Small tables with named rows and columns. After each table, cells are looked up by row and column.

Table salibup
         zoli  nupaziv  lif  bepek
migusep   112      239   98     76
gage       96       49  206     27
kugi       14        2   74    131
letogi     12       69  137      8
lus        72      190  128      2

letogi, zoli -> 12
gage, nupaziv -> 49
letogi, bepek -> 8
lus, bepek -> 2
gage, bepek -> 27
gage, lif -> 206
migusep, bepek -> 76
migusep, lif -> 98
lus, lif -> 128
migusep, nupaziv -> 239
Row with the largest nupaziv: migusep

siso =
         gapuf  ragefi  mamodo
sef         87      91     127
sogerum     91     164      53
motatot    196     110      91
toz        148     108     199
daseza     143     139      75
rudil      130     123     186
bur        103     131      58
lum        139     114     205
tege       171     130     173
lezuven    134     134      61
muza       170      70      86
tus        136     172      58
tof        116      86     187

rudil, gapuf -> 130
muza, gapuf -> 170
sef, mamodo -> 127
tege, gapuf -> 171
sef, gapuf -> 87
tof, ragefi -> 86
lezuven, mamodo -> 61
tus, mamodo -> 58
motatot, gapuf -> 196
bur, gapuf -> 103
muza, ragefi -> 70
rudil, ragefi -> 123
tege, ragefi -> 130
toz, mamodo -> 199

vuvolab:
,rotevi,zumu,rodes,luzin
ziv,0.80,0.17,0.40,0.23
nogoze,0.52,0.37,0.01,0.46
rezede,0.49,0.46,0.50,0.41
zafaza,0.24,0.49,0.49,0.53
vege,0.64,0.36,0.26,0.14

rodes of rezede: 0.50
rotevi of zafaza: 0.24
zumu of ziv: 0.17
zumu of zafaza: 0.49
rotevi of nogoze: 0.52
rodes of nogoze: 0.01
luzin of zafaza: 0.53
luzin of vege: 0.14
rodes of ziv: 0.40
rodes of zafaza: 0.49
rotevi of vege: 0.64
rodes of vege: 0.26
rotevi of rezede: 0.49
luzin of rezede: 0.41
luzin of nogoze: 0.46
luzin of ziv: 0.23
zumu of vege: 0.36
rotevi of ziv: 0.80
zumu of nogoze: 0.37
Which row has the largest luzin? zafaza

Table tesi
         geb  fori
bazosad  214    75
tam      134   171
dilu      91   137
tedisa   146   102
degi     213    63
podefek  168   123

geb of degi is 213
geb of podefek is 168
fori of bazosad is 75
fori of degi is 63
geb of bazosad is 214
geb of tam is 134
fori of podefek is 123
Which row has the largest fori? tam

pari.tsv
	degimu	zigop	dukep	sodosok	rov	revafu	suleto	val	baput	gov
vidodep	52	52	28	48	51	65	65	33	44	59
muke	36	37	29	46	66	42	44	69	67	41
garoni	30	34	59	49	59	35	58	39	38	65
fosuv	46	66	65	39	36	58	36	53	57	43
fozolag	57	69	25	46	47	54	35	46	46	42
gipe	48	43	42	46	67	36	49	33	26	29
kef	61	45	53	52	31	34	52	51	61	57
binu	42	44	63	37	35	38	25	46	21	33
velosos	58	53	59	54	64	80	34	37	50	43
mogebov	23	45	49	35	26	66	60	65	50	35

binu, sodosok -> 37
mogebov, degimu -> 23
muke, dukep -> 29
vidodep, degimu -> 52
muke, rov -> 66
garoni, suleto -> 58
fozolag, suleto -> 35
mogebov, gov -> 35
velosos, zigop -> 53
mogebov, revafu -> 66
velosos, val -> 37
fosuv, gov -> 43
garoni, rov -> 59
garoni, val -> 39
velosos, dukep -> 59
fosuv, zigop -> 66
velosos, sodosok -> 54
muke, revafu -> 42
gipe, baput -> 26
fosuv, degimu -> 46

zum =
         naf  rek
mig      173   89
nogibu   170  146
tes       66  135
lagume   152  146
dibug    170   85
tumomab  232   55
peli     101  131
bodozeg  182   58

mig, naf => 173
bodozeg, rek => 58
bodozeg, naf => 182
nogibu, rek => 146
peli, naf => 101
dibug, naf => 170
mig, rek => 89
tumomab, naf => 232
nogibu, naf => 170
tes, naf => 66
tumomab, rek => 55
tes, rek => 135
lagume, rek => 146
Row with the largest naf: tumomab

nifunal =
columns: led, labuf, dap, nuv, bigid
zuv: [27, 45, 53, 14, 19]
sakebil: [67, 65, 36, 58, 62]
famub: [82, 74, 23, 80, 80]
vogo: [50, 49, 48, 49, 50]
nen: [86, 74, 16, 86, 88]
zefa: [67, 56, 28, 73, 72]
sisel: [17, 16, 35, 29, 25]
kuragan: [21, 19, 29, 32, 29]
digedod: [68, 61, 38, 62, 63]
fer: [85, 73, 15, 83, 85]
zuzege: [57, 49, 29, 63, 63]
gub: [67, 61, 40, 60, 61]
kisunu: [16, 23, 30, 20, 21]

What is the nuv of fer in nifunal? 83
What is the dap of famub in nifunal? 23
What is the led of digedod in nifunal? 68
What is the bigid of zuv in nifunal? 19
What is the labuf of zuzege in nifunal? 49
What is the bigid of digedod in nifunal? 63
What is the bigid of kisunu in nifunal? 21
What is the bigid of sisel in nifunal? 25
What is the led of zefa in nifunal? 67
What is the led of zuzege in nifunal? 57
What is the bigid of famub in nifunal? 80
What is the led of fer in nifunal? 85
What is the dap of kuragan in nifunal? 29
What is the bigid of nen in nifunal? 88
What is the nuv of kisunu in nifunal? 20

